In the data rows, 128 means zero.
Here are some points:
[108 121 133 153 163 130 138 101  72 133 102 118]
[138 108 157 108 101 126 145 125 173 153 172 134]
[125 123 108 130 133 140  80  31  56  89  89 148]
[149 167 103 113 111 127 121 131 123 141 113 104]
[159 158  96 118  64 130 127 147 153  74 122 148]
[153 179  88 139 143 114  97 170  96 127  97  90]
[101  85 165 139 157 132 133  89  92 133 136 139]
[112 140 104 106 106 126 126 130 147 118 111 150]
[137 121 113 120  72 158 113 140 163  81 139 173]
[ 92 144 114 153 221  97 120  55  41 123  76 139]
[111 102 152 113 143 119 135  80 122 130 129 151]
[121  95 127 154 126 131 109  69  54  84  76 145]
[147 207  86 141 170 103 100 168 116 161 121  62]
[119 109 158 144 153 133 160 135 128 157 150 105]
[124  86 148 119  92 148 119 135 150 124 153 149]
[119 115 144 142 145 126 140 140 101 128 119 118]
[157 160  71 129  64 150  81 103  82  57  79 157]
[154  84 151 171 123 153 149 162 169 158 158 106]
[133 125 147 108 124 123 134 123 160 145 152 126]
[135 137 126 118 123 134 129 126 159 135 152 133]
[142  79 165 113  46 167 156 148 200 119 191 154]
[140 133 175 146 186 122 173 225 192 233 202  29]
[131  68 161 126 110 141 143  93 143 137 145 152]
[144 155 113  81  52 141 121 107 167  66 145 176]
[153 125 127 117  76 136 136 169 188 138 143 121]
[150 136 110 119  78 154 115 172 183 122 158 125]
[121 148 139 144 186 101 161 159 119 171 131  83]
[125 145 144 114 164 106 143 145 122 162 134 102]
[129  54 193  70  44 155 155 117 210 130 199 170]
[146 133 143  98  80 133 147 218 224 175 182  93]
[134 174  96 127 182  91 104 130  98 161  92  87]
[140 145 115 139 141 113 123 115 115 111 119 141]
[103 110 139 117 102 142 124 114 111 113 123 140]
[134 126 117 128  83 143 129 135 121  88 107 140]
[156 159  88 106  55 152  72 113 107  62 110 157]
[152 113  98 106  11 183  84 151 178  91 141 171]
[119  33 196 131 121 152 161 115 176 148 183 153]
[105 102 169 123 181 107 169  66 129 150 148 152]
[ 97  68 184 112 127 134 154  75 119 135 148 152]
[144 155  83 168 136 135  85 152  80 108  89 114]
[118 111 115 133 132 147 108  78  96 116 103 153]
[151 121  95 141  78 152  99 138 176  86 141 173]
[128 157  95 138 113 132 111 132 131  78 126 148]
[ 90  63 180 130 182 121 152 103 122 181 137 132]
[125 119 135 151 132 139 131 185 150 116 146 125]
[115 132 121 118 163 115 109 103 114 164 122 115]
[ 74  98 172 142 222 102 188 117 117 183 134 124]
[193 172  77 139  66 141 107 227 221 116 156 102]
[103  72 172 152 174 132 161 151 152 183 161 121]
[109 119 149 157 177 125 144 173 129 141 141 104]
[141 138 106 136 102 132 115 129 127 115 121 127]
[122 144 121 133 166 119 126  77  88 123 104 128]
[130  88 147 115  76 149 131  64 118  75 130 193]
[110 119 145 107 113 129 140 146 152 131 151 133]
[177 141  78 139  68 147  99 152 163 104 119 139]
[116 159 116 137 159 114 137 126  91 130 111 119]
[114 107 140  85  77 144 127 108 149  80 131 193]
[137 137 134 126 117 119 140 140 120 121 127 118]
[135 147  76 119  75 137  72  86  69  59  71 167]
[194 148  64 149  63 159  75 150 163  91 120 127]
[131 140 118 157 157 131 129 132 111 124 118 122]
[117 144 134 110 111 127 138 140 133 111 138 145]
[148 156 114 130 146 116 116 142 119 151 134  83]
[154 150 103 125 105 131  97 194 153 144 137  91]
[102  69 200 105 112 126 180 156 200 162 186 141]
[157 149 112 122 108 112 129 126 140 104 119 125]
[ 97 109 143 136 160 124 136 143 120 156 123 122]
[121  84 172 109  99 141 156 125 157 122 158 163]
[ 98 102 156 129 156 115 137  26  53 112 105 154]
[113 122 128 150 143 139 136 110  89 125 112 121]
[136 177  87 148 141 134  99 137 117 144 115 101]
[126  71 190 129 111 132 167 142 155 137 170 118]
[146 158 116 128 154 111 102 148 105 144 120  82]
[154 160  67 129  61 157  75 167 129  94 104 130]
[170 158 110 157 171 102 122 139  99 147 116  89]
[ 85 121 144 111 163 110 155 126 143 163 120 129]
[149 149 136 125 142 103 152 183 179 188 159  75]
[130 160 131 144 193  81 168 154 127 145 123  96]
[151 175  88 141  79 143  97 155 108  91 113 104]
[129 133 124 133  73 158 125 122 115  65 129 159]
[146 170 100 140 140 109 101 127  76 109  96 113]
[159 144 103 131  85 121 118  86  97  65  98 159]
[103 106 138 109 118 129 129  97 125 113 122 174]
[103 107 128 104 107 107 140  49  85  60  66 199]
[106  80 176 111 126 139 152  80 128 158 160 132]
[125 141 115  94  87 141 110 109 138 102 130 151]
[154 168  99  95  77 137  98 145 148 119 133 118]
[127 101 158 124 109 142 155 138 174 126 165 135]
[122  95 144 158 154 127 142 159 146 163 138 114]
[158 130  95 123  51 172  99 151 162  68 125 156]
[124 199  58 139 169 104  91  88  58 108  59 120]
[106 152 112 112 148 110 125 167 155 137 123 141]
[146 177  89 131 124 121 104 171 130 145 110  80]
[131 108 145 121  96 146 145 133 176 111 162 145]
[134 165 123 137 146 110 142 167 125 133 130  99]
[118  89 147 110  83 141 125  73 106  79 122 177]
[102 114 154 130 166 116 136 135 119 169 137 103]
[160 152  95 119  61 129 124 126 145  63 118 163]
[124 127 153 113 118 113 150 153 145 146 139 110]
12 more points follow, each with its number after it:
[122 131 145  99 117 129 137 129 150 139 153 129] 0
[103 103 191 101 160 106 185 164 188 178 184 118] 1
[166 127 131 115  51 166 124 231 246 166 203 101] 2
[138 113 162 131 134 147 139 202 203 197 204  76] 3
[125 118 123 109  92 147 114  59 100  91 119 170] 4
[123 116 143 129  88 154 140 128 130  77 143 161] 5
[147 163 134 136 154 111 136 152 125 134 141  88] 6
[125 104 148 143 146 144 144 169 169 189 167 114] 7
[145 142 165 144 189 100 167 179 147 190 171  63] 8
[143 146 107 101  51 135  83 129 120  76 126 136] 9
[103 108 153 113 155 112 122  40  48 126  89 140] 10
[112 136 126 142 193 104 118 145  92 170 111  84] 11
Which three of these numbered points are nearest to each point below, ignoring the 3 directions in which the first points spread most? Their numbers follow each, nearest first.
[133 166 100 138 163 104 106 154  91 135  91  91] > 11 9 2
[178 189  76 133 111 128  95 135 129 117 118 108] > 4 8 6
[114 187 111 149 220  74 139  80  39 110  85 100] > 6 8 1
[115 117 163 151 142 117 175 137  94 105 128 134] > 5 6 8
[132 165 119 132 151 116 109 123  76 108 111 103] > 6 8 9
[176 169  89 106  74 132  91 159 143 127 118  94] > 10 4 9
[117 114 120 139 149 126  98 108  86 125 100 131] > 11 2 7
[141 135 112 128 110 142 108 127 123 120 123 133] > 2 4 11
[147 158 105 128 120 134 113 122 133 123 128 122] > 4 2 0
[ 86 110 171 148 182 120 164  98  83 124 127 140] > 5 6 8
[128  99 151  88  71 140 116  59  97  97 120 170] > 10 9 4
[167 191  73 117  72 141  71 144  90  69  97 109] > 9 10 6
[172 151 101 125  64 144 108 223 187 123 147 108] > 11 2 7
[146 144  84 122  80 144  87 122 120 103 107 138] > 2 11 4
[162 168 119 133 135 114 129 214 179 151 167  73] > 6 8 1
[125 148 136 132 170 109 139 116 107 162 122  89] > 4 10 0
[154 101 161 147 145 112 180 160 166 159 149 106] > 8 6 5
[152 179  74 141 114 129  84 169 111 110  98  93] > 11 2 3
[ 96 104 173  90 129 121 153  99 132 141 147 147] > 0 1 4
[133 140 120 140 147 131 124 173 144 178 143  89] > 2 7 11
[ 97  91 146  99  96 140 125 113 139 108 130 170] > 11 0 2
[125 108 155 122 125 140 144 191 198 187 181 102] > 2 11 7
[ 78 128 102 130 179 110  94  28  14  74  34 179] > 11 2 1
[129 133 126 125 109 137 128 119 119 103 126 134] > 6 8 4
[160 202  96 133 143 112  96 180  90 134 114  49] > 9 10 6
[149 161  89 147 137 139  79 111 101 112 115 113] > 3 2 4
[148 157 111 130 115 133 110 169 148 136 138 109] > 2 4 11
[101 150  70 121 125 127  75  89  68  70  58 166] > 11 2 7
[116 131 145  99 138 112 150 113 136 156 131 118] > 0 4 1
[166 174  90 117  97 131  84 150 146 131 140  96] > 4 10 2
[145 141 138 135 139 123 138 136 119 134 137 108] > 8 6 4
[133 223 101 149 236  54 143 189 113 173 105  72] > 1 0 6
[159 163 100 178 144 128 123 186 129 103 125  99] > 5 8 6
[113 116 125 140 136 146  97  78  71 110 108 134] > 3 2 11
[157 184 101 104  87 108 123 187 182 107 144 143] > 1 0 6
[150 160 111  99  89 136 113 151 155 127 145 117] > 0 4 10
[ 99  62 194  79  90 147 181  92 179 145 172 172] > 0 4 1
[ 97  79 141 114  88 146 119  85 118  96 117 181] > 11 2 7
[ 75  79 200 103 169 116 182  82 115 160 141 136] > 0 1 4
[ 71  82 188  90 159 102 152  59  75 130 109 150] > 9 0 10
[186 218  76 157 147 111 109 215 133 160 133  34] > 8 6 4
[124 176 122 142 170 110 158 160 130 156 138  81] > 6 1 5
[129  76 177  79  50 146 158 120 212 118 192 175] > 0 1 4
[ 86 144 110 107 111 130 136  97 111  68  94 194] > 1 0 5
[128 100 141 149 129 151 130 160 162 164 164 121] > 7 2 3
[187 209  46 120  45 142  63 187 137  77 112 101] > 9 4 10
[180 185  95 119 100 122 116 210 181 121 150  91] > 6 8 1
[ 95 129 151 110 139 112 142 116  99 129 125 119] > 9 0 1
[122 140 139 170 191 106 159 170 131 130 134 113] > 5 6 8
[150 112 106 138  87 165 103 133 158 129 140 148] > 7 2 3
Here are 12 other points, each followed by its number:
[114 106 150 146 202 122 146 111 125 175 134 107] 0
[131 125 141 108 141 131 145 151 167 173 154 107] 1
[133 135 126 125 114 126 118 104  94  99 113 130] 2
[101 137 154 121 208  92 139 136  81 167 110  86] 3
[103 115 162 139 196 108 157 141 115 175 137 106] 4
[ 78  80 133 112 138 136 109  64 105 111  98 192] 5
[157 105 139 108  49 140 141 135 177 102 150 151] 6
[139 148 113 150 138 131 140 164 157 134 146 118] 7
[103 115 161 162 229  91 178 164 149 207 149  95] 8
[164 222  33 153 121 126  84 172 113  59  82 133] 9
[119 156 151 141 198  96 162 152 109 160 140  87] 10
[132 131 147 121 112 114 147 166 151 144 146 113] 11
The same question for these:
[107 125 124 125 136 130 140 108 139  78 123 184] > 9 8 7
[119 115 190 154 170 109 204 186 142 148 165  95] > 10 11 9
[113 117 184 118 160 111 182 183 175 177 183 102] > 10 11 4
[137 159 121 155 166 119 149 164 150 153 151  97] > 7 8 10
[143 140 131 150 151 130 146 159 146 136 141 110] > 7 4 8
[155 125 146 121 122 116 154 161 171 145 153 102] > 6 2 11
[147 102 133  78  41 164 125 141 209 112 165 160] > 1 4 0
[199 146  57 158  46 162  62 143 154  76 117 133] > 0 7 8
[106 115 128 126 141 129 121  87  87 111 102 161] > 4 1 11
[167 201  62 159 166 115 115 147 110 116  90  94] > 7 8 0
[ 81  92 129  97 115 133 116  89 128 129 101 179] > 5 1 4
[128 101 167 159 211 107 155 154 160 203 165  79] > 0 7 8
[148 187  91 138 134 123  87 128  72  95 102  97] > 2 10 4
[144 131 103 129 131 139 107 111 146 123 122 135] > 0 1 7
[134 174 103 138 173 106 122  97  53 100  80 121] > 10 2 6
[ 77  81 171 143 234 113 159  58  96 182 122 129] > 0 1 7
[ 86  62 176 107 129 139 155 135 186 182 164 149] > 5 1 4
[194 194  71 146  94 132  84 172 107  78 117  87] > 2 10 6
[167 173  96 141 114 111 116 151 114 114 102  98] > 6 2 11
[114 154 141 136 158 117 160 151 118 146 141 101] > 10 11 2
[119 113 147 165 209 100 150 160 152 190 136 110] > 8 7 0
[123 164  98 119 136 123 106  97  87 122  98 122] > 1 2 4
[136 142 124 102 104 131 120 131 141 139 138 125] > 1 2 3
[118  68 172 145 165 129 171 153 194 180 169 147] > 8 7 0
[148 163 128  90  94 124 140 149 183 111 163 136] > 10 1 11
[108 149  93 143 145 121 116 102  99  64  86 183] > 9 8 7
[121 149 117 111 143 114 109 122  89 119  99 119] > 3 11 4
[146 182 116 114 149 109 116 194 137 177 131  50] > 3 2 1
[110 145 117 113 113 121 130  93 107  85 112 169] > 10 11 4
[178 116 132  99  31 148 158 151 222 121 161 155] > 6 1 11
[164 167 127 119 141  95 156 145 123 142 120  85] > 6 11 10
[142 141 112 140 115 139 126 135 142 107 132 125] > 7 4 0
[ 85 100 136 121 111 143 143  41  97  82 113 196] > 7 4 8
[119 119 136 115  98 125 123  98 105 102 105 152] > 11 2 6
[150 160 111 113 137 118 101 142 131 146 128 102] > 1 2 3
[122 147 146  94 134 101 139 135 103 136 120  96] > 3 11 2
[118 118 130 115 123 138 127 134 138 113 124 149] > 4 3 8
[104  86 143  98  90 156 129 132 180 140 143 160] > 5 1 4
[111 108 160 131 173  90 175 100 119 123 123 145] > 10 6 8
[ 89 109 166 127 213 103 166 107 141 211 147 107] > 1 0 5
[129 102 156 169 162 125 177 201 184 153 167 109] > 9 7 8
[106  87 167 121 147  94 165  42  86 118  94 166] > 6 11 2
[121  77 146 158  96 166 134 122 141  99 146 157] > 7 0 4
[131 110 161 136 183 125 157 157 173 193 174  92] > 0 1 7
[128 141 123 127 176 113 127 160 139 198 127  84] > 1 0 5
[146  94 142 158 143 136 136 139 166 152 154 119] > 0 7 8
[126 115 166 110 132 116 176 187 198 183 171 108] > 11 4 6
[131 106 163 116  94 136 143  92 124 109 154 144] > 2 6 10
[123 113 143 127 142 131 152 160 153 152 142 126] > 4 8 7
[ 84 136  91 109 133 128 108  47  81  90  63 200] > 5 1 8
